x =
[[133 124 118 114 118 134 114 125 129 126 122 128 118]
 [119 123 106 119 116 139 126 126 134 125 116 126 125]
 [126 124 115 119 120 141 119 130 132 124 116 120 118]
 [123 124 110 118 115 139 122 125 127 126 118 128 122]
 [122 122 112 119 119 136 118 124 129 127 118 122 126]
 [123 122 104 120 114 137 126 126 135 126 118 126 125]
 [123 120 109 118 115 139 121 126 123 126 116 130 122]
 [117 124 105 122 113 140 125 125 124 128 116 125 126]
 [126 128 119 121 124 131 117 129 123 119 121 124 124]]
Rows and columns are counted from 1.
(1, 1) -> 133
(9, 4) -> 121
(4, 8) -> 125
(3, 8) -> 130
(3, 11) -> 116
(4, 1) -> 123
(6, 9) -> 135
(3, 5) -> 120
(4, 9) -> 127
(3, 1) -> 126
(7, 8) -> 126
(7, 1) -> 123
(4, 12) -> 128
(9, 11) -> 121
(3, 7) -> 119
(6, 11) -> 118
(8, 12) -> 125
(4, 7) -> 122
(5, 4) -> 119
(6, 3) -> 104
(2, 7) -> 126
(8, 2) -> 124
(3, 3) -> 115
(2, 4) -> 119
(7, 9) -> 123
(7, 11) -> 116
(1, 8) -> 125
(4, 5) -> 115
(7, 3) -> 109
(9, 3) -> 119
(2, 9) -> 134

a =
130,111,114,108,108,102,108,114
130,111,114,108,108,102,108,114
126,142,140,145,145,150,145,139
Rows and columns are counted from 1.
(1, 1): 130
(1, 5): 108
(3, 7): 145
(3, 8): 139
(2, 4): 108
(2, 8): 114

A =
[[115 141 114 140 141 112 141 113 110 113 114 140 140 114 114 141]
 [150 109 151 111 106 152 108 151 151 150 149 109 107 152 150 106]
 [146 112 147 113 111 146 110 148 149 148 147 112 111 146 146 110]
 [113 142 112 141 143 112 142 112 111 113 113 142 141 111 115 142]]
Rows and columns are counted from 1.
(1, 1) => 115
(3, 11) => 147
(4, 10) => 113
(3, 3) => 147
(2, 3) => 151
(1, 11) => 114
(2, 4) => 111
(2, 5) => 106
(1, 12) => 140
(2, 7) => 108
(2, 1) => 150
(4, 7) => 142
(1, 9) => 110
(3, 13) => 111
(3, 12) => 112
(1, 8) => 113
(1, 10) => 113
(3, 14) => 146
(2, 12) => 109
(3, 16) => 110
(3, 5) => 111

m =
[[151 130 114 132 125 138 117 128 108 118 131 134 127 127 119 120]
 [137 145 130 129 121 124 139 129 139 136 126 120 127 125 127 137]
 [123 137 123 135 133 119 137 113 125 134 128 126 131 121 127 117]
 [139 137 119 133 128 128 129 121 119 127 129 129 129 124 123 120]
 [151 126 121 126 120 143 115 138 115 116 130 135 125 131 123 130]
 [133 136 123 132 127 129 132 118 121 128 129 130 130 121 127 120]
 [141 129 130 123 118 140 126 135 127 121 128 133 127 127 129 135]]
Rows and columns are counted from 1.
(1, 1) = 151
(1, 15) = 119
(3, 8) = 113
(4, 12) = 129
(1, 13) = 127
(4, 1) = 139
(3, 5) = 133
(6, 11) = 129
(5, 6) = 143
(6, 3) = 123
(5, 16) = 130
(6, 2) = 136
(7, 12) = 133
(5, 8) = 138
(5, 7) = 115
(5, 3) = 121
(1, 16) = 120
(1, 11) = 131
(2, 15) = 127
(7, 16) = 135
(2, 9) = 139
(5, 1) = 151
(7, 3) = 130
(5, 10) = 116
(2, 8) = 129
(7, 15) = 129
(5, 2) = 126
(1, 7) = 117
(3, 4) = 135
(2, 5) = 121
(1, 10) = 118
(4, 6) = 128
(1, 14) = 127
(7, 11) = 128
(2, 7) = 139
(5, 9) = 115

B =
[[141 127 135 141 127]
 [153 132 140 154 133]
 [120 131 125 120 131]
 [136 139 133 137 139]
 [129 135 129 130 135]
 [124 126 126 124 126]
 [133 128 131 133 127]
 [128 128 128 128 128]
 [142 125 136 143 125]
 [136 125 132 135 125]
 [137 119 132 137 119]]
Indices start at 1.
(1, 1): 141
(4, 4): 137
(8, 2): 128
(2, 2): 132
(6, 3): 126
(9, 2): 125
(1, 2): 127
(7, 3): 131
(1, 3): 135
(5, 4): 130
(4, 1): 136
(10, 2): 125
(6, 2): 126
(7, 4): 133
(3, 2): 131
(4, 2): 139
(11, 1): 137

M =
[[101, 101, 149, 102, 151, 102, 101, 152, 104, 155, 152, 153, 151, 100],
 [153, 154, 106, 155, 104, 157, 151, 106, 153, 106, 102, 109, 105, 153],
 [158, 151, 103, 156, 104, 156, 155, 103, 158, 102, 99, 100, 103, 158],
 [108, 106, 150, 103, 147, 103, 106, 150, 106, 146, 150, 152, 146, 107],
 [107, 105, 145, 106, 146, 106, 106, 143, 110, 144, 146, 147, 150, 105]]
Indices start at 1.
row 1 col 1 = 101
row 2 col 5 = 104
row 2 col 14 = 153
row 5 col 14 = 105
row 3 col 8 = 103
row 4 col 10 = 146
row 1 col 12 = 153
row 5 col 11 = 146
row 3 col 9 = 158
row 1 col 13 = 151
row 5 col 3 = 145
row 2 col 13 = 105
row 5 col 4 = 106
row 5 col 12 = 147
row 1 col 8 = 152
row 2 col 10 = 106
row 1 col 6 = 102
row 4 col 4 = 103
row 1 col 11 = 152
row 2 col 8 = 106
row 5 col 8 = 143
row 4 col 2 = 106
row 3 col 3 = 103
row 5 col 1 = 107
row 2 col 9 = 153
row 5 col 2 = 105
row 4 col 13 = 146
row 3 col 13 = 103
row 3 col 2 = 151

grid = [[106, 147, 107, 103, 104, 106, 147, 148, 106, 108], [146, 110, 147, 148, 146, 145, 112, 112, 147, 145], [145, 112, 145, 150, 146, 144, 113, 112, 146, 145]]
Indices start at 1.
(1, 1) = 106
(2, 1) = 146
(2, 2) = 110
(3, 10) = 145
(1, 4) = 103
(1, 5) = 104
(3, 6) = 144
(3, 3) = 145
(3, 4) = 150
(3, 8) = 112
(3, 2) = 112
(3, 9) = 146
(1, 3) = 107
(2, 7) = 112
